In the rows, 128 means zero.
Each path below is one point turned by a fixed rotation once a step. After each direction that follows a path, write how fast that rotation turns it, in degrees per step (0 if it stays still).
Each turn is a multiple of 5 degrees from 10 to 175, or 0.
Each row of a path follows its step; steps can be skipped.
path 1
step 0: [119 123 132 130 125 129 124 125 138 134 120 125 134 125 121 145 118 126
 132 122 114 129 141 125 126 130 121 121 122 144 119 123]
step 1: [119 115 133 136 124 134 128 121 112 139 129 131 134 128 127 128 125 133
 123 129 136 131 136 132 132 130 131 141 133 120 147 126]
step 2: [136 126 120 126 126 125 122 135 126 112 124 129 137 125 135 120 142 134
 125 135 133 119 128 129 125 115 141 124 129 113 121 130]
step 3: [130 140 124 125 123 119 135 136 136 125 130 130 126 136 122 129 108 126
 136 112 122 130 119 137 133 121 126 121 121 125 119 128]
step 4: [120 127 129 122 135 133 123 124 122 137 132 130 126 124 126 122 140 114
 132 115 129 139 124 125 137 141 113 137 126 131 133 138]
step 5: [138 123 128 120 128 124 117 131 130 141 129 125 129 123 134 134 135 125
 127 143 123 111 138 117 127 139 138 128 134 127 127 119]
step 6: [132 130 137 131 129 120 142 131 128 118 130 133 124 137 120 141 117 126
 124 141 138 125 123 132 124 117 128 123 134 124 144 123]
step 7: [126 122 135 134 139 132 136 129 120 123 128 134 129 123 125 115 138 133
 131 124 131 138 125 131 123 117 117 121 128 138 109 136]
step 8: [120 139 116 125 129 135 124 122 126 143 132 121 136 136 132 123 118 136
 136 130 114 127 132 124 130 130 138 135 128 139 120 129]
Speeds:
[130 129 124 131 128 126 131 125 131 128 132 129 126 128 126 131 127 125
 131 127 131 131 134 125 126 124 125 131 125 127 122 133] : 95
path 2
step 0: [127 119 135 117 133 114 135 130 117 121 138 129 129 134 132 111 130 132
 146 125 131 134 125 121 108 139 130 118 137 131 133 133]
step 1: [129 130 128 122 131 110 137 122 128 123 141 137 127 135 129 139 140 127
 145 127 140 126 135 123 121 137 127 107 116 132 126 124]
step 2: [134 139 135 112 129 130 133 120 129 135 125 135 126 138 134 133 128 122
 141 127 130 140 141 120 121 122 117 104 131 119 119 133]
step 3: [127 132 126 115 126 116 125 142 134 135 133 130 123 138 142 135 120 132
 123 142 123 124 148 121 119 133 125 114 130 117 127 141]
step 4: [139 132 135 135 129 128 120 124 136 122 129 123 119 139 145 134 123 130
 123 126 127 120 132 129 108 147 115 119 123 113 129 134]
step 5: [137 134 124 125 133 121 132 127 117 130 132 117 116 137 147 117 127 127
 133 126 140 122 121 123 124 141 125 132 129 113 110 141]
step 6: [139 124 123 123 134 120 134 135 129 116 129 118 125 137 128 133 130 130
 126 121 149 120 124 116 131 126 134 119 117 102 125 127]
step 7: [133 137 135 114 141 125 126 128 123 123 128 136 129 151 121 127 128 129
 121 110 134 130 122 118 114 121 130 129 134 110 128 129]
step 8: [120 130 120 120 130 112 131 144 135 135 126 141 131 143 130 137 121 134
 130 118 140 122 120 119 107 128 128 133 126 129 122 128]
Speeds:
[131 134 128 125 127 134 129 130 129 127 131 124 128 130 128 131 126 125
 129 137 127 127 131 130 128 132 125 125 130 131 127 127] : 40
[129 127 127 134 126 125 126 126 126 129 130 129 130 127 132 128 132 125
 131 129 132 126 124 129 123 132 124 131 127 134 123 126] : 90
[128 126 131 128 131 127 129 129 127 122 122 123 124 126 131 124 129 129
 131 131 124 125 125 130 130 131 126 132 124 125 129 130] : 60
path 3
step 0: [134 134 125 119 111 125 142 136 117 129 127 132 115 138 153 127 130 131
 141 125 125 119 133 128 136 124 140 131 114 137 122 127]
step 1: [140 132 127 121 120 125 124 122 111 126 122 134 146 140 126 128 113 136
 125 129 136 135 140 137 131 123 142 118 141 121 142 138]
step 2: [120 106 134 128 135 135 134 121 144 122 131 124 123 131 137 136 130 138
 113 116 146 128 138 137 135 120 134 135 132 118 134 121]
step 3: [126 120 122 129 124 133 124 116 132 136 113 126 120 147 110 125 146 135
 123 130 128 146 115 123 133 143 128 129 125 126 124 128]
step 4: [123 143 128 130 135 132 128 129 117 123 133 129 114 126 138 144 150 125
 120 134 127 130 138 109 123 135 129 130 117 138 139 138]
step 5: [140 140 116 117 117 121 112 137 125 125 125 128 117 143 140 120 121 144
 132 126 120 118 140 135 130 124 124 127 116 133 122 132]
step 6: [125 119 132 124 120 130 119 136 113 139 123 126 142 129 125 128 117 122
 105 118 131 122 139 132 125 117 139 126 131 120 141 142]
step 7: [127 113 134 115 136 131 136 113 135 137 144 124 118 145 129 133 131 127
 123 110 125 131 122 142 132 120 136 138 126 122 121 121]
step 8: [129 120 119 133 127 130 128 123 119 130 119 137 130 138 118 135 140 131
 143 112 137 148 119 116 118 144 137 127 122 130 131 136]
Speeds:
[122 126 129 129 127 131 128 133 127 128 129 128 132 120 131 131 134 128
 130 127 130 127 129 129 129 128 130 131 125 125 134 131] : 160
[126 134 131 129 124 129 126 130 125 126 129 128 127 126 130 129 123 133
 128 129 132 127 132 132 129 127 128 127 131 126 121 134] : 80
path 4
step 0: [131 149 145 123 125 125 147 126 133 121 126 124 130 129 142 130 133 134
 136 133 115 132 116 131 130 141 122 125 133 130 121 129]
step 1: [123 132 137 123 133 131 134 140 122 133 114 125 127 148 123 122 121 139
 125 141 138 121 131 123 133 139 128 112 137 125 119 120]
step 2: [117 118 133 131 130 129 122 136 134 128 140 140 125 138 116 137 118 131
 135 146 134 142 126 127 123 122 133 127 146 128 136 123]
step 3: [123 127 117 150 114 134 137 125 133 121 128 118 126 135 124 135 125 129
 131 135 135 139 116 143 112 126 125 133 124 135 129 140]
step 4: [122 121 132 123 141 134 145 111 123 130 125 107 120 140 126 131 141 123
 135 127 135 125 134 132 129 118 126 129 122 127 124 140]
step 5: [110 125 137 122 132 132 116 115 134 142 115 132 126 125 124 134 132 116
 132 123 130 117 139 122 120 132 120 136 141 135 121 127]
step 6: [130 121 133 136 105 128 112 130 131 137 129 134 123 128 123 123 123 133
 149 117 119 130 139 125 131 124 123 125 119 140 122 130]
step 7: [134 123 127 131 112 124 132 131 125 146 135 133 114 133 135 125 142 126
 123 121 139 130 122 124 125 122 140 129 107 122 128 121]
step 8: [125 140 129 125 136 115 127 127 124 142 128 132 129 130 133 119 143 118
 130 131 110 129 121 134 125 134 142 142 128 113 133 137]
Speeds:
[129 128 128 130 129 130 129 127 132 125 129 126 130 128 128 130 133 122
 130 121 128 126 130 127 133 130 121 126 129 132 129 124] : 60
[130 123 129 125 131 128 134 132 127 131 124 125 124 131 126 129 127 130
 124 121 130 130 129 126 128 130 130 125 124 128 131 129] : 120
path 5
step 0: [116 121 117 129 125 135 116 129 133 133 146 131 121 114 127 136 124 126
 133 110 125 130 124 122 124 130 126 130 118 145 133 138]
step 1: [130 124 119 142 116 130 128 121 133 141 134 123 117 110 134 119 109 132
 131 130 123 134 133 133 117 120 133 133 120 132 128 121]
step 2: [121 139 124 123 115 118 124 123 119 145 123 120 119 122 128 122 117 133
 136 127 137 144 127 135 122 133 120 118 131 116 118 128]
step 3: [117 138 129 116 130 120 120 134 122 131 142 127 123 120 126 132 131 143
 136 107 140 131 124 137 131 135 128 122 121 140 123 128]
step 4: [131 127 116 136 133 130 124 128 130 126 141 128 120 111 137 128 124 134
 129 117 127 130 135 131 114 133 136 140 132 150 116 135]
step 5: [118 130 112 151 119 124 123 125 132 140 119 130 123 119 142 127 113 122
 134 124 126 135 130 132 124 135 134 123 132 125 123 133]
step 6: [122 135 127 133 118 118 132 134 122 134 127 124 123 125 143 126 124 137
 133 123 144 134 117 151 133 124 127 118 120 123 123 116]
step 7: [134 141 124 119 135 126 124 131 113 124 136 137 122 125 139 136 131 137
 137 124 142 132 120 136 117 133 120 132 134 141 114 128]
step 8: [125 140 115 143 132 123 121 129 125 122 134 146 125 119 133 132 123 126
 141 114 117 124 125 125 128 135 139 132 134 140 126 136]
Speeds:
[130 130 127 124 128 132 119 132 130 127 132 132 132 128 131 128 131 128
 128 127 127 132 131 128 131 122 128 130 126 128 124 129] : 95
[128 122 124 127 125 129 128 129 128 126 131 129 128 131 129 130 128 130
 128 124 124 131 128 126 128 131 130 130 137 131 132 123] : 90
[127 130 125 130 128 124 128 127 137 128 129 127 128 128 128 128 126 129
 127 131 123 131 125 128 130 130 126 132 128 121 124 124] : 95
path 6
step 0: [122 143 134 126 125 132 137 123 139 123 120 130 126 115 130 129 129 139
 129 117 131 133 140 129 132 113 133 128 112 118 134 138]
step 1: [137 121 131 138 128 123 133 118 127 121 121 114 131 123 142 134 126 135
 140 126 128 125 123 130 121 126 124 121 146 128 145 138]
step 2: [139 135 122 124 122 118 135 120 133 117 129 126 120 129 125 136 143 137
 130 136 129 128 141 132 138 120 142 121 124 141 118 135]
step 3: [133 109 117 141 127 135 125 118 132 128 144 126 132 123 124 125 129 135
 123 133 130 136 142 136 123 133 126 126 140 134 143 124]
step 4: [122 130 124 128 133 123 134 141 140 133 137 133 123 129 117 124 144 129
 123 137 127 121 117 139 123 132 145 128 130 138 126 141]
step 5: [130 120 127 148 138 131 133 132 127 142 138 125 142 131 117 128 129 124
 126 125 141 141 122 128 136 122 130 117 126 123 126 114]
step 6: [127 136 125 132 126 136 139 138 142 129 117 129 120 131 119 110 129 132
 127 127 124 123 123 124 109 128 135 122 131 116 116 124]
step 7: [124 109 137 127 122 130 127 138 129 132 119 113 133 131 138 130 113 126
 133 125 134 142 124 124 135 123 145 123 124 121 124 126]
step 8: [133 141 124 130 106 140 133 127 131 124 126 129 126 120 136 126 130 127
 129 118 125 141 124 117 113 121 125 124 119 133 122 141]
Speeds:
[127 124 125 129 129 124 128 132 130 129 130 135 128 127 126 134 128 130
 130 130 128 130 126 134 124 130 125 128 127 124 123 125] : 45
[135 129 128 130 129 125 131 129 125 127 129 129 129 130 128 130 135 123
 130 126 132 126 123 126 128 124 122 125 128 127 127 130] : 100
[127 128 127 127 127 124 134 131 127 126 126 129 128 127 130 124 127 122
 125 129 126 123 131 135 133 129 131 125 126 127 124 131] : 155
path 7
step 0: [131 136 122 148 139 117 126 132 140 145 127 124 124 126 144 129 124 119
 132 131 136 116 123 110 121 134 128 139 119 126 138 127]
step 1: [147 137 121 142 133 123 128 145 122 128 114 130 122 121 116 127 119 123
 129 131 127 122 131 119 147 120 128 137 129 136 136 141]
step 2: [142 132 137 135 133 129 111 124 130 129 127 114 121 135 124 135 129 130
 139 116 143 113 142 135 135 113 138 134 126 121 137 133]
step 3: [135 119 132 135 131 127 104 134 118 141 132 130 113 128 133 132 138 131
 112 141 119 117 141 129 137 122 132 129 125 130 131 115]
step 4: [141 141 132 130 131 123 110 129 129 129 132 134 117 136 129 131 134 122
 139 138 129 121 109 124 119 126 128 140 114 140 131 112]
step 5: [149 139 126 140 138 146 125 142 129 144 125 129 129 125 136 121 125 114
 132 127 127 128 121 130 140 132 136 131 121 136 113 126]
step 6: [145 152 130 142 137 136 121 126 121 132 125 110 131 128 128 120 131 146
 131 133 130 137 129 127 126 114 133 131 136 129 136 129]
step 7: [128 135 130 137 124 129 126 132 121 141 125 124 115 115 144 122 141 126
 124 136 126 110 127 134 121 110 144 130 125 115 134 136]
step 8: [139 130 131 131 139 120 125 138 140 127 126 124 121 126 126 133 143 136
 135 146 113 107 112 125 136 131 132 129 133 132 141 127]
Speeds:
[124 127 126 125 128 129 123 124 125 134 130 124 129 128 127 122 129 135
 125 125 128 128 133 127 125 126 130 126 125 130 129 129] : 95
[126 134 127 130 130 124 129 128 127 133 127 128 132 134 131 125 122 126
 127 129 129 131 125 127 127 127 126 125 127 129 122 125] : 65
path 8
step 0: [130 132 138 132 120 126 143 122 123 133 115 121 135 139 133 131 125 123
 122 117 114 141 123 123 113 143 145 120 119 129 126 128]
step 1: [121 140 142 132 123 134 111 130 119 143 139 126 130 137 132 124 124 136
 142 127 123 124 118 111 127 121 114 122 136 130 135 131]
step 2: [147 139 125 130 126 117 126 120 140 126 126 125 131 135 124 126 136 115
 125 118 144 135 127 125 142 130 132 115 133 126 131 147]
step 3: [121 121 133 109 129 138 135 107 120 129 132 133 124 127 117 122 122 125
 116 113 127 126 122 115 112 125 131 128 132 136 134 130]
step 4: [115 142 134 128 129 127 118 129 135 129 128 139 128 148 128 138 127 110
 127 131 122 131 132 123 129 142 107 122 117 129 123 127]
step 5: [141 130 124 116 130 132 136 130 121 133 126 122 149 129 130 134 122 129
 134 127 142 119 117 111 129 148 131 125 137 118 125 132]
step 6: [123 131 133 128 134 138 125 121 133 120 133 126 140 127 116 112 131 121
 117 137 126 140 121 124 130 119 112 133 133 118 150 132]
step 7: [135 133 127 119 115 140 135 131 152 144 115 131 124 131 131 143 131 126
 113 117 125 132 126 130 125 139 126 129 124 131 134 129]
step 8: [117 132 116 130 123 133 135 130 115 134 140 136 132 128 128 119 127 127
 141 110 124 130 125 124 127 142 112 124 144 127 135 113]
Speeds:
[128 122 130 126 128 128 127 128 125 132 130 132 127 126 130 130 129 130
 131 130 135 129 123 130 119 128 127 127 131 129 130 127] : 155
[129 127 131 130 134 132 130 128 122 129 136 126 126 129 123 127 125 130
 127 125 126 132 128 127 127 125 127 130 126 124 128 125] : 140
[131 127 129 133 132 131 131 123 133 130 129 125 128 125 125 124 126 128
 124 132 132 124 128 131 129 126 128 127 130 132 130 132] : 95
[129 127 131 127 131 131 128 133 131 130 126 125 125 128 129 126 128 129
 134 126 131 128 126 127 132 130 123 123 126 133 125 123] : 110
path 9
step 0: [115 138 124 123 117 127 123 129 121 129 112 117 138 132 140 118 138 135
 141 126 123 129 124 127 126 135 131 123 134 112 135 115]
step 1: [130 120 129 126 142 134 138 120 131 129 103 128 128 142 123 134 126 136
 124 144 129 143 125 129 115 130 133 130 128 124 118 127]
step 2: [131 131 133 116 125 123 130 130 128 134 134 112 113 135 129 135 119 134
 119 120 142 129 143 119 125 131 122 143 122 131 121 115]
step 3: [116 139 135 126 121 138 126 143 108 131 125 125 129 128 135 123 129 130
 135 130 130 123 134 121 132 139 154 121 128 128 127 122]
step 4: [128 135 117 147 144 129 130 121 109 121 111 129 128 132 126 126 118 135
 126 128 129 140 132 133 117 134 128 133 128 122 129 138]
step 5: [122 111 128 119 122 128 137 125 127 135 131 115 118 121 124 127 126 133
 125 121 125 132 144 113 109 139 116 133 131 123 133 130]
step 6: [139 136 137 116 126 125 133 137 119 135 125 118 126 124 131 124 136 136
 147 141 136 129 137 131 125 126 139 115 131 119 138 118]
step 7: [123 145 127 135 129 127 141 114 124 124 109 139 123 138 117 123 128 142
 133 124 134 139 133 127 123 125 131 125 126 142 121 125]
step 8: [124 122 128 120 131 137 138 129 124 125 122 114 117 140 130 107 121 120
 124 121 127 117 139 119 125 131 117 143 133 130 125 126]
Speeds:
[128 132 134 128 128 128 127 129 128 128 133 130 132 125 123 130 127 130
 127 131 135 128 132 126 128 127 130 127 125 131 131 122] : 95
[131 128 128 130 125 124 125 130 123 129 127 129 131 131 127 128 129 132
 132 133 123 122 125 128 129 131 129 124 126 128 127 125] : 120
path 10
step 0: [143 124 115 115 121 127 134 129 124 124 134 132 127 124 128 129 128 118
 126 135 140 131 136 135 124 125 115 117 132 144 135 134]
step 1: [137 138 124 135 128 128 128 117 122 131 125 139 120 128 133 144 130 146
 124 126 128 122 140 115 132 129 121 137 133 121 126 123]
step 2: [122 130 127 125 129 128 128 120 136 118 121 117 134 123 119 127 135 127
 135 117 133 128 113 120 138 125 113 121 132 139 117 119]
step 3: [128 123 128 132 131 125 150 125 131 134 127 128 117 133 130 126 127 121
 141 139 122 115 125 130 124 119 133 134 121 120 126 112]
step 4: [128 132 129 114 119 135 133 143 123 134 115 128 135 130 136 129 130 124
 140 125 132 133 138 121 114 125 127 117 132 140 127 134]
step 5: [145 126 123 134 129 125 123 128 128 137 137 139 132 146 133 139 134 131
 125 120 116 120 126 124 134 128 127 137 117 135 121 133]
step 6: [125 135 122 128 125 122 117 119 123 114 130 126 118 129 131 118 127 111
 128 113 140 130 130 129 126 116 121 126 132 131 114 129]
step 7: [132 127 127 138 143 134 130 122 128 141 121 135 125 129 122 115 118 135
 136 130 135 110 135 130 130 139 129 126 126 124 119 120]
step 8: [134 119 126 122 119 142 136 126 130 131 112 119 142 129 123 122 134 123
 135 119 138 142 129 131 124 124 119 138 128 125 135 131]
Speeds:
[123 131 129 127 127 124 127 129 131 125 124 129 123 129 131 128 125 130
 129 122 126 128 134 125 123 128 130 129 133 125 130 127] : 140
[133 129 130 127 126 131 128 128 129 125 135 127 127 124 136 130 126 126
 127 122 130 124 129 130 128 133 129 126 126 128 128 129] : 65
